Each path below is one point turned by a fixed rotation once a step. After each direction that follows a path, write how fast that rotation turns it, in degrees a step (0 if it stays still).
Each turn is a multiple of 5 degrees from 10 to 175, or 0.
Each row of a path follows its step; steps can be skipped.

step 0: [-19  -1  -4  -7  11  -8   1 -10   8   2   6  -2  -2   4  11   3   1   4
  -9  -6  -8   5  -3  -1   1   7  -9  -7  -6  -6   3 -12   1  -5  -2  16
  -8  -4  -7   1   0  -5 -12   5   4  14  -7  -7 -12  -7   3   6   1   7
  -1 -10   1  -7  21  -4  -4   5  -3  13 -15]
step 1: [ -1  -6   5  -7   9   2   0  -1   0   2  -1  -4  -4 -12 -14  12   6  -1
  -1   2   6 -12  -4  -1   1   1  -4   1  -8  19 -16 -12  13  10   1  -3
  -6   0   0  13   0  -2   7  11   6  -3   2   5   7   5 -10   5 -10  -4
   1   2 -19  10  -4 -11  10   9   8  -1  -6]
step 2: [ -7  -3 -15  -4 -12   1  15   4 -18   6   0   4  11  -9  -8  17  -1   3
  -3  -3 -10   4  -3  -1   0  -3   6  13  11   4   7   3   0 -25  -1   6
   4   4  -8  -1  -4  -5  -8 -10  -1   4  -7   2   1   4 -13   4   9   1
   2   6  -5   7   5   0  -1   0  -6 -14   4]
step 3: [-20  10   5  11   7  -2  -3  -5   0  11  -2   6   4  19   4  -1  -8   0
 -10  15   7   7  -5   1  -8  -2   0  -2 -20  -2  -8   3  -3 -10  14  -2
  -2  -7  -5   3  11  -1  -5  -4   3  -3  -9  -7   5   4   4   6  -9  -6
   0  -6  -5 -10   6  -9  -1 -11   9  -2  -6]
step 4: [-15 -15  22 -16  -5  -4   3 -10  10   4   2  -6  15  -9   0   1   5   2
   3   3   7   2   1  -9   6   3  -9   2   0  -1  -6  -8  -1   4   6  -9
   0   0   0   3  -8  -6   5 -10  10   5   7  12  -1  -3  -6  -2   5  -8
   2 -11   0  19   2   3   0   4 -14   4  -9]
step 5: [-11  -7  -3   0  -3   3   3  12   9 -11 -14   0  -1   2  -1  -7  -5   1
  -2   5  -9 -13  -2  -9  -1  -3   2  12   4   6  -6   1  11   0 -11  -4
   8  17  -6  15   0  -3  -8   4  -3  -8 -10  -1  -3  20 -15   3   1  14
   1   4  -1  -7  11  -1  -4  -1  -5 -13   1]
step 6: [ -9   2  -7  -2  -1 -11  -6  -4  -7   5  10  12  -7   9  -3  -4  11   1
 -10  -1   1  11  11   1   1  -4   1   4   1  -8  -1   3  -4  -1   4 -20
   3  -7 -22   0  15  -2  -2 -10  -5   0   8   3   7  -3 -10  -3  -2   9
   2   4  -9   7 -15  -8  -8 -12   8  -6   0]
step 7: [  2 -10  -2 -12   2   0  11   2   5   6 -10   8  10  -2   3 -18  -2  -3
  -2  16   7   7 -12  -5   7   3  -4  -1  -2  -8   8   4 -10   0   3  -4
   7  14  11  -1  -8   7  12  -1  15  10   0  -8  -7  -8   1   5  -5  -6
   6 -15 -14  -1   3  -1  -4 -12  -3  -1   0]
step 9: [  5  -6   9  -5  -5  -3   8   2 -16   1  -9   9  -7   2   6 -11   5 -10
 -10 -15   3  -3  -6  -6  -1  -3   3 -13   4  -5  -9   7   2   1  -5 -13
   1   0 -16  -5   2   8  -7   6  -2   0  12   8  -5  12 -10   0   8   2
   0  14 -16   2   9   2  -3   3   8  11   7]
step 10: [  6   3 -10   3   7  -1   9   0   3  13   4   3   5  13   1 -10   5   0
   2  -2 -10   7 -24  -2  -5 -11  -2   7  -5   3  10   3  -6  -3  -3   3
   3  11  -6  12   7  12   5  -5   6   6   0   8  -3 -16  -4   1  -7   6
  -2 -11   1  -3 -23   7   8   9   3  -4  10]
step 11: [ -7  -6   2  -4  10   2  -3 -13   2  12  -9  -5   2  -4  -3   2  -2  -3
  -1   1   1  -1   5   4  -8  -1   4   5  -2  -5   5   9  -9   3  11 -14
  -2  -5  10   6 -12   7   7   2 -13   1  -2 -14   0  -4  -1   0  -2  -5
   5  20   1  -9   1   1  14 -15 -17  14  15]
Directions:
[ 2 -1  0  2  0 -1  1  3  1  1 -1 -1  1  1  0  2  1  2 -2 -2  2 -1  1  1
  4 -1  0  0  0  0  3  2 -2 -3  0 -1  2  0  0  0  5  1 -3 -3 -2  0 -3 -2
  1 -2  0  3  1 -1 -4  0 -4  1 -3  0  0 -1  2 -1  2] | 95
[ 2  2  2 -2 -1 -1  0 -2 -1 -2  0 -1 -1  1  3 -2  0  0 -2  0  0  4  1 -1
 -2 -2  2  1  0  4 -1  3 -1 -1 -1  2 -2 -2 -3  1  1 -2 -3 -2  0 -1  0 -1
  2 -1  3  2  2  2  2 -1 -2  0  1 -1 -4  0  3  3  0] | 115

step 0: [  5  -2   0  -2 -11   3  10   3 -14  -6   1  -3 -20  -9  -4   6 -12  -3
   4 -10   5   4   3 -14  -8  -9 -10  -2   2  14   6  -1  -5   0   1 -13
 -15   9  -4  -1 -11  -2   7  -2  -1   0   8  -3   0  -9  -4   0  -1  -3
  -1  -4  -7   1   1 -16   1   2  -6   3 -10]
step 1: [ -8  -6  -5  -5  -7  -2  -3 -10  -1  -4  -1 -11  -2   6   6  11 -14   6
  -7   3   9  -9   6  -9   2  -7  15  -7   5  -2   2   1  -7  -1  -4   8
  -5  -2   1   8 -15   4   2  13   2  -4  -2  -2  -1   3  -1  -2  -1 -10
 -16  -2 -17   7  -4 -10  -8  13  -2   2  -9]
step 2: [ 11 -21  -3  -2  -8  -8   6   5   7   2  -2  -1 -16   0  -5  10  -5 -10
   8   5   6   1  -1  -3   6   1   4  -9   5  11   7  -8   4   6  12   0
 -10   7  -8   8 -11   0  10   6   1  -2  -5   1  -9   0  -1   5  -4   2
 -10  -3   0   9   8   8   4  -5   0   1 -16]
step 3: [ -1   2  -7   6 -10 -11  -7   3   4  -8   7  -7  -5   0  10  -1   0  -8
   6  -8  13  20  -1 -15  -5   7   8  -9   6  16   0  10 -10  -6  -3   6
  -1  -1  -4  -1 -11  -2  -5   8   0   3   1  -1 -10   4   2  10  -7  -5
   0   1  -9   5  -2  -8  -3   6   8  -4  -6]
step 4: [  1  -4 -11  -5  -7  -1   8   6  -6   2  -3  -5  -5   8  -5  12  -2 -11
   6  -7   2  -1 -11 -10  -1  -4   9  -2  13  -1   6  -4  -2   4  -2 -14
 -12   7  -5   9  -5   9   1   9   0   4   5  12  -4  -2  -2  -4   2 -10
  -4   8   0  15  -5 -17  -2 -13  -6 -10   1]
step 6: [-10  -2  -5  -5 -12  -9  14   7  -7  -9  -7  -5  -8   3  -2   8  -8   1
  -7   9   6 -10  -8  -8   1   5   9   0   9   4  -2   1   1   3   6   6
  -6   0  -6   6 -15  14  -4  10   4   1   5  -8 -13  -6   2   8  -4  14
  -4  -8 -14   6  -3  -7  -4  -7  -1   0  -6]
step 7: [  4 -12 -11   2  -7  -4   1   4  -5  -3  -2 -12  -8 -10   8   4   2 -10
  -2  -7  17   4   3  -6 -14  -1   4  -8   6   2  11  -2  -1   0  -2  -8
 -10  -2   1   9 -15  -5   6  -4  -1   3  -7 -15   9   6   2   9  -4  -3
 -10   4  -3   5   3   6   0  -8   3  -8 -14]
step 8: [  2   1  -6 -16  -8  -1  -1   9  -4   0  -3  -6 -15   9   2   9  -5  -6
   4   5  15  13   2  -3  -4   1   9  -8  10   6  -5   3  -7   3  -7   2
  -9   5  -3   5 -10  -5   4  11   8  -8   8  13   5   3   3  -4   2  11
   4   2 -10   5   1 -15  -4   5  11   2  -3]
step 9: [  3  -8 -16  -2  -9  -8   8  -4   5   4  -1  -5 -14   2   0   2  -7  -9
  -3  -9  -6   3  -7 -18   2  -4   9  -3  -2   3  11  -8   3 -11   2  -4
  -2   4   2  13 -11  -9   0   5   3   9   8   1  -2 -13  -6  -4  -3  -6
 -13   7  -8  -6 -12  -5   2  -4   1   2  -9]
step 10: [  2  -8  -5   0 -10   1  -5   1  -4  -4  -2 -17  -4  -6   8  13  -9  -3
  -1   9   7  -3   0  -5  -3 -12   4 -12   8  13   2   4   8  -6  -6   8
 -10  12 -15  -8  -4   3   1  15   1   1  -6   4  -8  -9   2   9  -3   0
   8   6  -8   3  -6  -3  -8   4  -7  -7  -7]
step 11: [-13  -6  -4  -3  -1 -11  -2   5   6  -5  -6  -5  -6   2  -8  12   9   2
   4  -3   8  -4  -8  -8 -13   6  10 -19   6   5  -3 -11   5   5   7  -1
  -6   2  -9  19  -8  -2  -3   1   2   8   5  -7 -11   1   5   4  -9   0
 -14   5   3   4   1 -10  -4  -1   0   1  -7]
Directions:
[ 2  1 -1 -1 -1 -1 -1  1 -2  1  1  0 -1  2 -2  2  0  2 -2 -2 -3  0  1 -3
 -4  1 -1 -1  1 -1  0  3 -1  3  0 -3 -1  2  3  0 -1  0  1 -1  0 -2  2  2
  4  1 -1 -4  4 -3  0 -1  1  0 -3 -2 -1  1  2  2  3] | 90
[ 0  1  0  3  2 -1  2  2  1 -1  4 -1  0  1  0  1  2  4  0  0  3 -3 -1  0
  1  3 -4  1  2 -3  1 -1  2  0 -2  0 -3  0 -2 -1 -1  0 -2 -3 -1  0  3 -2
  1  0  2  1  3  2 -1 -1  1  0 -3 -3  0  0 -3 -1 -1] | 55
[-3 -3  1 -2  2  0 -2  3  2 -2 -2 -1  3  0  1  1  0  2 -2 -1  1  3 -1  2
 -2 -4  3  2  1  1  3  0  1  4 -2  0 -1 -2  0  0  2 -1  0 -1 -2 -1 -1  1
  2 -1  0  0  1 -1 -2  1  0  0  3 -4  2  1 -4 -1  1] | 110

step 0: [ -3   4  10  -4   0  -5   8  -1 -13  12   1  -9  -2  -4 -10   2   6 -19
  -9 -11  -6   3  11  -6  -1  -2   0  -7   4  11  -7  -8  -1  -7   2   0
   0   3  -8  -7  14  10  -8  -3  -9 -16 -15   9   2  -6   1  -3   1   1
  -6   3  -4   4  -9   1 -18  -5   5  -7   2]
step 1: [ -9   2   3  -1   9  14   1  -9   9   5  -2   8  10  11   1   3  -2  -9
  -1  -8   4   1 -10  -6  12 -14   1 -17   6 -15   1  -8  -1  -9   3  -2
  -1   8  -1   1   6  -8  -2   6   6   0   1  -6   9   2   1 -10  -2  15
  -1  -1  -4  21  11  -4   4   3  -8  -3   5]
step 2: [ -1   7  -6   4   0  -4   1  11 -17   4  -8   0  10  12 -10   0   6  18
   8  11   1   0  -4   3  -2  -4 -10  -8   6  -1  -6  13  -6   1  -5   8
  -8   0   7   9   5 -10  -3   2  -5  -3   1  -4   1  -5  -9  -3   0   6
   2   9  20   3  -7  -9   3  -8  11  -8  11]
step 4: [ -3  -7  -7   6   0  -4  -2 -12   9   3  -9  -5   3   2   3  -3   6  -1
  -1  -5   3 -21  -3   0   6   4  -5  -6  -1  11  -4   0  -1   4  -4   9
  -2  -6  16 -14   6   4 -14  -7   3 -10   1   1   8   5  13  -4 -12  -4
  12   7  -6   1   5 -12 -11  -4   6   7 -13]
step 5: [ -7   1 -13  -5   1  15 -14   4  -8   9   4  -1  -2  11 -15   7  -2 -11
   1  -7  -9   4  -4  -6  -2   1 -13  -6  -5  13   2  -7   6   2  -8  -8
  -1  -2  -4  -7  12  -1   9   0   1  -7  -4  -5  10 -13  -4   3   2  -5
   3   9   1   7  -8  11  -6  -5 -10  12   1]
step 6: [ -7  -4   1  12  -6   4  -2  -3   3  -8  -5   0  15  -8  -7  12  -1  -5
   2   1   6   7   0  -4  16   7  -1  -9  -5   4   6  14   4 -10  -4   5
  -7  -1  -6   4  -6  -6   3  -3   1   2  -7  14   5  -7 -16 -14  -2  10
  -6  10 -10  11   4  -5   7  14   0  -1   8]
step 7: [  0  13   3   5  -9   5   4   4   5   7  -9   1  -7   2  -2   5   4  -5
  -5   6   3  -6  -7  -1 -11 -13   3   4  -2  -2 -12   6  -2  -2  -6  -4
  -5  10  -7  -5   9   5  -9   1 -11   7  -4   2   4  -9  -4  -5  -4  11
   8  12  -3  -9  -4   1   0  -8  29 -12   7]
step 8: [  1   1 -10   6   1   1   0 -16  -5  -3 -20   9   2   6   3   9  11  -8
  -2  -6  -4   2  16  -4   3 -14   5  -3  -8  -9   0   0   5 -10  10  -8
   1  -1   9 -10   1   0  12   9   0 -16   3  -8  -6   7  -1  -3   4  11
   6 -14   4   3   1  -4  -1  -8   6   6  -3]
step 9: [ -6  -6  -2   7   2   8   1  -1 -13  11  -6   2   3  -3   3  -9  -4  10
   1   1   4  -8  -1  10  18   0  -8   2   0   4 -10   2   9  -2  -8  -1
  -6   7  10  -3   9 -16   0   4  -1   5  -6   8   2   2  -1   8  -4  -5
  10  -3   2   7  -5 -17 -25  -5  -8  -4   3]
step 10: [  8   3 -15  -6   3   4   6  -4   9   2  -3   1  -8  12 -10  -4  -3   2
  -7  -3  -7  -3   4  10   5  -6   0  -2  -2  -4  11  -7   8   9 -18  -4
 -18 -13  -9   3  -5 -12  -8   5  -5  -4  -3   0  -4 -10  -5  -2  -4   2
   1  18  -3   3  -4   3   7   4  -7  12   4]
step 11: [  1   1  -7   3  -9  -8   4   0   0  -4 -11  -4   6   1   1  15   2  -7
   1   7  -5  11   4   7   3   9   4   8  -8  19   1  -1 -15   2   7   7
  -6   0  12  -3   9  -3 -18  -6   5  -8  -1   9   5 -10   1 -10  -5   1
  10  -1  -8   1   9   0   0   8   3   6  16]
Directions:
[ 0 -4 -1 -4  2  2  3  0 -2  1 -1 -1  1  2 -1 -4 -3 -3 -1 -3  0  1  1 -1
  4 -1 -1 -2  0  1 -1  3  1  1  2  1  1 -2  1  0  1  1  1  1 -1  2 -1 -3
  2  2  0  2 -2 -2 -1  0 -4  3 -3  1 -1 -3 -1 -1 -2] | 85
[ 0  0  3  0  0  1  4  3 -1 -2 -1  1  1  2  2  3 -1 -4  0  0  0  0  1  1
 -1  2  0 -1  2  2  3 -2 -2 -2 -3  1  1  0 -3  1  2 -1  0  0  2  2 -2 -1
  1  0  2 -1  1 -1 -2  3 -1  3 -2 -2  2  0  1  4  3] | 70
